Each named move below is a turn or a mirror, shown by a few rows before and after it. Which moves, in which order, take the first row of each later pair to the second? The first pair is answered.
move duz:
0.84 0.35 -0.01 -1.24 -0.37 -1.10 0.77 1.58 -0.19 |-> 0.00 0.61 0.00 -0.22 -0.28 0.72 2.20 -0.63 0.45
-1.37 1.25 -0.62 -0.97 1.19 -1.22 -1.17 0.27 -0.97 |-> -1.77 1.33 -0.72 -0.41 1.31 0.17 -0.15 -1.23 -0.43
0.96 0.11 1.06 -0.78 0.41 0.77 2.42 -0.81 1.14 |-> 1.60 0.03 1.26 -1.54 0.65 -0.82 1.59 1.13 0.78
-2.54 1.89 -2.40 2.16 -1.17 1.53 -2.76 -4.53 -0.08 |-> -0.55 1.12 -1.91 -0.06 -1.15 -3.55 -5.56 0.96 -1.65
move tete:
0.90 1.64 0.16 1.33 1.12 -0.09 0.04 -0.53 0.17 |-> 1.40 1.58 0.33 1.22 1.01 -0.12 0.28 0.09 0.33
-1.32 -0.08 -1.50 -1.29 0.09 -1.33 0.36 -1.94 -0.35 |-> -1.94 0.41 -1.38 -0.17 0.50 -0.33 -0.75 -2.29 -0.20
-1.11 -0.32 -0.10 0.98 0.13 0.72 -1.15 0.47 0.84 |-> -0.49 -0.52 0.19 1.01 -0.35 0.55 -1.14 1.25 0.63
move gezof:
-0.57 0.22 0.34 1.24 0.24 0.81 0.17 -0.72 0.99 |-> -0.39 0.33 0.26 1.31 0.32 1.00 0.11 -0.72 0.86
-0.83 -0.32 -0.73 -1.15 0.27 -1.04 -0.11 -0.13 -0.60 |-> -0.82 -0.06 -0.77 -1.12 0.16 -0.93 -0.20 -0.04 -0.53
2.21 -0.57 0.76 -1.03 -1.27 -2.10 0.60 2.81 -0.64 |-> 2.12 -0.58 0.82 -0.95 -1.16 -2.38 -0.05 2.97 -0.60
move ror:
-0.07 -0.15 -1.25 1.03 -0.58 0.54 0.76 0.44 -0.84 |-> 0.12 0.09 -1.30 1.12 -0.38 0.60 0.40 0.74 -1.22
2.28 -0.25 2.15 0.01 -0.32 1.36 0.41 1.22 0.19 |-> 2.39 -0.35 1.91 -0.90 -0.23 0.33 0.10 1.93 0.06
-0.45 -0.22 -0.52 0.81 -0.10 0.92 0.23 0.04 0.28 |-> -0.08 -0.20 -0.56 1.00 0.04 0.55 -0.45 0.45 0.48
Now pairs of rows:
(two moves a pair)
-0.63 0.39 -0.25 1.46 1.12 0.53 -2.81 1.08 0.36 |-> -2.34 0.72 -0.87 0.87 0.84 1.75 -0.64 -1.64 0.41 -> ror then duz
-0.91 2.52 -0.95 2.90 2.02 1.57 -1.60 -1.32 1.14 |-> -1.23 2.06 -1.94 -0.20 2.09 -2.59 -2.49 1.15 0.07 -> ror then ror
0.56 0.54 0.37 1.59 1.10 0.39 -3.38 1.04 1.63 |-> 2.43 -0.60 0.94 -0.21 -0.23 -1.33 -1.54 2.42 1.09 -> tete then tete
-0.78 0.00 0.61 2.30 0.26 2.71 0.82 -1.63 0.42 |-> 1.68 -0.56 1.41 0.94 -0.04 -0.51 -1.11 2.75 -0.39 -> tete then duz
-0.94 -0.72 -0.94 -3.69 -0.62 -3.65 1.70 1.76 -0.91 |-> -4.68 1.28 -2.23 -2.04 1.10 -1.58 -0.51 -0.81 -0.35 -> tete then tete
1.00 -0.18 0.07 -1.01 -1.62 0.91 2.34 -2.21 0.59 |-> 1.54 -0.78 -0.04 -1.99 -1.78 -0.77 2.26 -0.84 0.06 -> duz then ror
1.68 0.01 1.38 0.92 -0.31 0.10 -0.87 1.26 0.51 |-> 1.38 0.11 1.20 0.74 -1.00 1.11 1.40 -0.70 0.90 -> tete then duz
1.10 0.44 0.87 1.10 0.95 -1.04 -4.03 2.73 -0.11 |-> -1.19 0.07 -0.96 -2.58 0.67 -3.35 -2.18 1.34 -1.00 -> ror then tete
1.68 -0.75 0.50 -0.53 -0.15 -1.37 -1.72 1.99 0.07 |-> -0.75 -0.86 -0.88 -2.74 -0.12 -2.04 -0.29 -0.30 -0.47 -> ror then tete
-0.54 0.65 -0.42 -0.07 0.73 0.02 -2.12 0.39 -0.52 |-> -0.12 0.65 0.05 1.00 0.33 1.15 -1.88 0.14 -0.21 -> duz then tete
-0.73 1.20 -3.03 -1.87 -0.40 -0.41 -0.32 -0.18 0.15 |-> -0.74 1.54 -2.40 0.23 0.14 0.97 -1.82 -0.08 0.50 -> tete then tete
1.20 -0.40 0.29 -0.45 1.15 -0.54 0.95 3.34 0.19 |-> 0.81 0.08 0.58 1.72 1.14 1.94 0.94 1.74 0.98 -> duz then ror
2.03 -0.39 0.77 -0.76 -0.77 -2.85 -0.58 2.91 -0.38 |-> -0.58 -0.24 -0.30 -1.08 -1.16 0.08 3.80 -2.26 0.55 -> ror then duz
0.69 0.01 0.39 -3.17 -0.10 -3.01 2.37 0.55 -1.76 |-> -1.91 0.74 -0.75 -3.03 0.70 -1.48 2.57 -1.96 -1.23 -> tete then duz
-2.20 1.67 -2.00 0.20 1.93 0.64 -1.71 -2.10 1.21 |-> -1.85 1.21 -2.11 -1.82 1.60 -1.95 -1.20 -0.95 0.27 -> duz then ror
1.85 0.21 1.33 2.00 -0.09 0.59 -1.68 1.75 0.18 |-> -0.35 0.64 0.04 1.61 -0.23 2.55 0.81 -1.91 0.57 -> ror then duz
